In the rows, 128 means zero.
One turn sends every row of this set to another row. A few are shown first. Where does it send the rows asked after them?
Furup: [100 142 131 121  92  90 139 122 107 136 115 140 120 119 129 121 106 131
 125 134 121 140 142 128 147  96 141 144 132 119 155  84 100 165 118 135]
kupal: [111 133  99 121 105  85 138 162 151 142 122 123 123 144 105  99  92 114
 156 125 139 104 163 136 108 162 150 118 140 123 150  86  87 154 132 144]
vufa: [ 99 160 109 129 110 109 131 141 122 146 124 110 136 143 115 105  86 145
 138 144 132 129 173 144 101 137 118 142 144 120 159  92  99 148 122 124]
dat: [125 116 152  98 119  87 156 120 110 133 141 110 134 105  90 100 124 134
 156 157 145 144 140 107 151 114 123 140 131 113 111 113  97 138 113 137]
tafo: [151 135 133  90 114  96 125 135  95 140  88 135 134 136 109 123 129 109
 155 154 151  98 141 159 105 117 135 137 137 115 123 131  74 124 126 133]
Lok: [121 114 132 118 123  86 149 162 141 142 108 127 139 113 125 112 111 128
 179 163 149 128 136 134 126 125 134 115 147 118 115 124  79 148 113  95]
lisu: [142 125 123 105 130  80 104 144 119 131 113 129 112 129  84  98 127 104
 139 167 144 114 131 145 125 112 135 146 134 107 119  96  59 163 103 119]
Miki: [106 133 135 117 127  96 124 134 101 130 136 107 143 127 111 133 107 121
 140 121 157 137 162 126 115 133 148 130 137  91 161 101 120 146 140 151]
telu: [134 133 125 112 117 105 125 151 103 132  87 136 126 109 104 112 137 113
 153 171 151 109 130 142 126  88 137 154 122 122 129 110  56 139 118 133]
dup: [148 137 136 116 127 120 149 101 126 128 134 110 136 115  92 122 107  95
 170 160 125 108 140 158 134 106 113 138 136 121 131 117 101 141 142 150]
lipo: [134 120 121 119 142  82 135 147 126 122 126 102 140 122 116 104 129 124
 167 180 146 115 134 113 116 141 132 113 127 125 108 139  86 131 109 117]
naz: [137 115 121 102  91  72 151 128 105 136 137 106 153 128  78 103 114 131
 144 159 130 112 163 136 151 133 114 128 135 119 114 117  96 137  92 145]
Nam: [112 149 119 128 108 115 130 146 150 111 102 142 144 136 104 123 119 100
 165 150 134 111 141 157  87 145 149 116 135 149 138 106 112 135 135 138]
Zepa: [104 148 130 116  98  89 137 118 101 136 109 129 118 105 141 123 110 129
 131 129 128 145 144 127 140 115 133 144 128 125 155  80  96 169 112 126]
Riru: [108 176 124 119 109  82 121 104 107 119 117 121 140 130 122 135 129 132
 120 141 136 132 147 138 102 119 128 127 120 148 151 117 106 150 111 146]
buk: [130 111 132 114 117  67 156 154 124 113  97 126 133 121 114 125 139 131
 165 166 154 109 143 117 150 151 146 114 130 117 129 117  69 152 115 125]
fivem: [115 142 127 117 120  60 154 135 124 130 107 115 145 144 114 105 118 137
 174 171 154 111 148 127 136 135 149 129 136 121 119 132  69 127  95 112]
Nimi: [138 124 125 105 112  89 151 151 147 127 123 139 154 114  82 111 132 132
 122 166 153 133 139 140 129 123 130 115 145 104 120 123 120 140 132 145]
Reki: [100 131 119 125  98  91 145 128 118 122 125 122 109 147 104  94 103 111
 177 141 116 104 155 119 129 139 138 141 122 148 131  71  64 143 107 138]
sosof: [126 126 129 105 123  82 136 119 125 133 135 134 128 126  75 133 102  98
 162 143 123 114 136 149 121  95 129 140 165  97 116  93 113 162 130 136]
rozo: [142 123 108 119 113 108 116 123 123 141 131 107 119 115 117 113 112 114
 114 146 112 132 157 138 127 145 122 125 117 121 140  87 115 178 127 142]
bon: [125 139 122 122 117 108 151 127 135 121 118 126 130 122  63 128 128 125
 167 172 120 105 146 147 136  92 117 142 137 126 141  93  90 160 144 162]
geli: [117 123 104 113 106  85 147 159 142 131 120 126 123 134 109  99 105  97
 160 127 134  92 160 143 115 151 151 104 137 119 149  80  89 144 136 157]
nesuf: [114 136 124 111 118  83 121 108 117 138 120 103 125 107 111 109 132  90
 175 141 132 122 144 130 121 134 158 133  99 158 115  91  93 154 100 142]
kaguv: [146 136 147  96 133 106 124 140 128 131 111 110 117 135  85  93 108 121
 168 166 137 106 136 162 124 131 124 135 138 117 150 106  53 153 111 122]
fibe: [112 148 125 128 115 109 130 152 149 114 110 131 143 134 106 132 110 111
 164 134 149 117 140 141  87 155 147 117 134 148 151 117 106 142 138 142]
Lisi: [117 143 113 116 124  89 148 117 109 127 122 118 134 127  78 116 110 114
 164 168 116  99 137 133 136  91 143 168 149 101 128  94 115 130 130 156]
zada: [108 147 130 122 132  99 122 141 108 117 128 112 142 119 119 134 113 119
 130 126 162 136 158 127 101 144 137 127 135 104 170 102 114 148 138 143]
Kot: [131 132 102 120 111 100 119 127 113 138 129 106 115 115 126 108 113 122
 115 148 114 125 161 125 114 151 109 127 116 130 142  83 106 171 121 138]
Lona: [ 97 158 131 115 119  82 130 122 130 130 113 137 130 123 127 123 123 111
 159 129 147 132 119 115  91 110 165 130 127 149 129 118 102 137 129 142]
benep: [123 138 150 106 110 100 145 119 136 134 121 129 160 116  82 116 124 137
 150 166 147 155 136 147 132 118 123 141 140 129 107 132 113 142 108 118]
Liva: [142 130 123 115 115  90 146  99 120 135 120 130 131 135  77 134 123  88
 156 152 144 106 164 159 150 126 132 150 139  99 122  98  94 156 144 143]
Zafud: [130 124 117 111 109  65 148 151 145 131 100 137 129 135 110 117 136 145
 155 176 131 108 140 133 117 130 124 103 139 138 107 127  75 152 111 117]
zik: [103 155 119 131 111 120 129 130 127 145 130 107 135 151 103 102  86 150
 144 153 123 135 166 143 106 127 119 148 136 125 154  96 107 145 130 131]
sufo: [ 96 151 137 113 130  93 136 123 139 130 110 140 121 118 125 108 128 102
 170 135 148 139 124 123  98 108 171 133 127 136 122  99 104 132 139 136]
Kapa: [111 132 103 131  99  92 139 134 126 129 119 117 106 137 113  92 103 117
 158 145 115 107 150 105 129 149 137 145 115 154 134  80  70 155 113 140]
Lol: [118 137 122 118 105  80 128 111 114 142 112 112 123 104 130 114 120  92
 166 131 135 127 134 121 131 135 159 138 104 161 122 103  88 160 100 137]
Mip: [118 161 127 124  98  94 121 102 101 116 122 118 146 138 109 142 127 128
 124 143 132 126 154 145 113 118 126 127 114 147 150 120 103 148 117 159]
Bedi: [126 118 132 118  86 103 173 151 127 115 121 139 149 135  86 108 106 134
 139 161 143 120 156 137 154 130 112 133 151 106 134 112  88 131 124 135]
Foz: [139 129 142  82 133  94 126 157 102 128  98 118 123 137  90 111 110 131
 166 160 134  94 124 139 104 126 138 135 153 102 145 111  84 130 120 141]

Furup -> zik
Nimi -> dat
Where do these go?
dup -> Liva
Kapa -> fibe
vufa -> Riru
Lok -> fivem
Reki -> Nam
Foz -> telu

One turn sends every row of this set to another row. A few are shown first. Where does it send the rows asked after them?
Gazen: [123 162 112 105 132 131 121 120 121 144  96 136]
zuvo: [137 134 141 137 135 118 130 146 138 120 131 102]
tuneg: [121 115  89 130 149 129  92 129 151 128 127 140]
geb: [130 144 136 138  99  99 104 123 129 119 123 133]
dem: [117 113  98 124 145 135  87 132 152 127 129 140]
dizet: [128 160 112 112 137 138  83 123 102 130 130 146]
Linuz: [126 111 103 132 145 122  82 132 156 133 125 140]
Lub: [121 140 119 165 144 123  92 120 129 125 149 134]
kugi: [119 136 120 163 158 117 114 118 128 138 138 145]
nem: [136 129 154 133 126 121 118 141 137 118 127 105]
zin: [118 107  99 137 148 126  91 130 148 124 128 139]
Vanu: [128 135 124 161 155 129  91 119 132 128 149 139]
buv: [124 168 124 110 132 131 108 115 134 142  91 136]
Pesi: [136 125 150 142 135 121 124 143 138 129 134 107]
tabub: [128 158 121 102 134 140 106 114 116 142  95 135]
sar: [139 156 149 140 108 115  96 122 124 118 131 122]
faba: [144 132 143 136 138 128 129 139 134 123 131 102]
keli: [137 162 134 140 108 113  98 124 114 115 133 119]
Pon: [142 135 144 134 132 117 129 141 127 117 123 102]
meba: [143 129 146 128 134 122 122 150 128 128 128 102]
fes: [118 165 119 109 127 131 113 117 125 146  93 130]
Tup: [122 167 105 125 142 132  87 124 103 128 133 144]
topab: [126 149 105 108 138 126 104 136  95 127 131 147]
vadus: [133 161 126 108 123 128 110 116 122 148  92 133]
Gipu: [124 119  97 123 156 129  86 133 147 133 126 149]
Sud: [128 160 122 113 139 133 107 115 124 156  90 135]
Loko: [133 129 140 132 123 114 133 145 138 121 129 108]
luzek: [118 118  95 135 151 123 101 128 156 131 127 146]
sured: [117 163 117 110 137 130 107 118 122 142  89 139]
ral: [124 116 105 136 160 129  88 124 154 127 126 144]

dizet -> sar
kugi -> topab
Linuz -> Sud
Where do these go?
tuneg -> fes
Pon -> zin
Gazen -> Loko
ral -> tabub
keli -> Lub
buv -> faba
Gipu -> vadus

